(in the rows, 128 means zero)
Each path is a new rotation, seen through one point. The rows after it are directions, each followed by how far the rotation turns it, in degrees each step (0 if it stays put).
Each turn is a multiple of 5 degrees from 10 to 175, or 0.
Each row of a path follows its step; steps can be skipped.

step 2: [125 125 132 132 122 124 139 130 130 124 123 136 130 124 128 128 135 123
 129 124 120 125 131 118 133 125 122 131 110 133 121 133 125 123 135 119
 131 128 131 128 134 139 123 128 126 119 128 126 132 127 135 125 124 123
 128 116 125 133 135 134 126 136 120 135]
step 5: [122 128 125 128 132 133 124 121 130 113 128 135 132 128 136 122 116 120
 130 116 128 125 121 122 128 129 129 120 130 126 120 129 127 120 124 123
 139 138 123 123 132 128 133 127 127 122 130 135 140 127 121 121 129 125
 133 121 125 130 129 129 128 134 122 129]
step 12: [132 131 132 125 134 135 131 121 122 131 126 134 134 134 130 117 128 119
 137 127 140 124 123 126 137 130 128 135 136 134 119 128 119 127 134 131
 140 126 128 125 126 122 122 126 128 129 128 128 137 135 126 131 137 117
 124 115 125 129 126 127 124 131 122 124]
step 14: [135 126 119 127 127 132 131 121 130 131 116 133 133 128 138 122 115 115
 125 122 134 125 122 116 134 131 130 133 124 122 122 135 122 120 131 128
 131 133 125 129 130 124 126 125 130 132 130 134 134 137 131 126 127 127
 127 125 131 133 128 130 135 128 118 121]
step 15: [130 123 129 136 129 131 128 130 130 129 134 132 122 133 125 130 126 124
 143 126 127 126 118 128 127 131 126 134 123 136 124 125 120 116 135 117
 123 116 140 123 122 132 128 127 127 132 133 133 127 135 132 125 127 132
 130 119 126 132 123 136 128 140 124 128]
step 16: [126 133 127 136 130 135 140 134 127 120 128 133 138 128 141 123 121 117
 129 125 129 115 133 124 130 133 129 131 124 129 122 127 115 123 127 136
 130 134 131 124 136 130 119 125 134 123 127 128 129 125 131 128 127 121
 129 120 127 127 130 141 130 128 123 124]
step 30: [126 132 128 129 130 131 133 131 117 134 131 122 135 128 130 122 123 117
 135 128 129 124 132 127 134 136 126 135 126 138 123 133 126 120 128 125
 138 132 114 121 130 126 125 123 131 137 133 124 138 129 132 124 136 125
 127 123 126 136 121 129 128 124 117 119]
step 32: [130 128 124 138 126 132 130 125 123 131 129 124 131 125 128 125 118 111
 125 125 126 125 131 119 129 132 134 131 122 124 122 133 129 117 131 122
 134 139 126 124 140 129 127 122 134 126 122 133 139 133 130 120 129 134
 128 128 119 126 124 132 132 136 123 132]
[127 129 126 128 126 127 130 127 130 128 127 126 127 129 128 127 128 129
 126 130 131 130 128 128 128 131 126 130 125 129 128 129 129 129 129 126
 129 128 126 127 127 129 126 128 128 129 129 128 128 127 129 129 128 129
 128 127 131 131 130 126 129 128 127 128]
65
[127 128 127 129 127 127 128 127 128 124 129 128 126 125 125 129 128 129
 128 129 128 129 129 127 128 129 128 128 127 127 126 124 126 127 126 126
 129 128 128 128 127 128 127 126 126 126 128 131 127 127 128 126 129 126
 127 127 127 126 129 130 128 126 129 129]
135
[128 129 129 128 129 130 127 129 126 129 127 125 128 128 128 127 126 127
 129 130 130 130 128 127 130 128 130 130 128 126 129 126 128 128 129 129
 129 126 129 128 128 128 130 128 128 126 129 128 129 130 130 129 128 131
 128 127 126 129 127 128 128 125 129 126]
20
[126 128 130 126 129 128 131 130 127 127 128 125 130 126 128 126 129 128
 130 128 126 126 128 128 128 129 129 129 129 132 131 128 127 129 128 130
 128 129 128 128 128 128 125 129 128 128 127 129 126 128 128 128 129 127
 125 127 129 129 129 127 126 127 128 129]
80
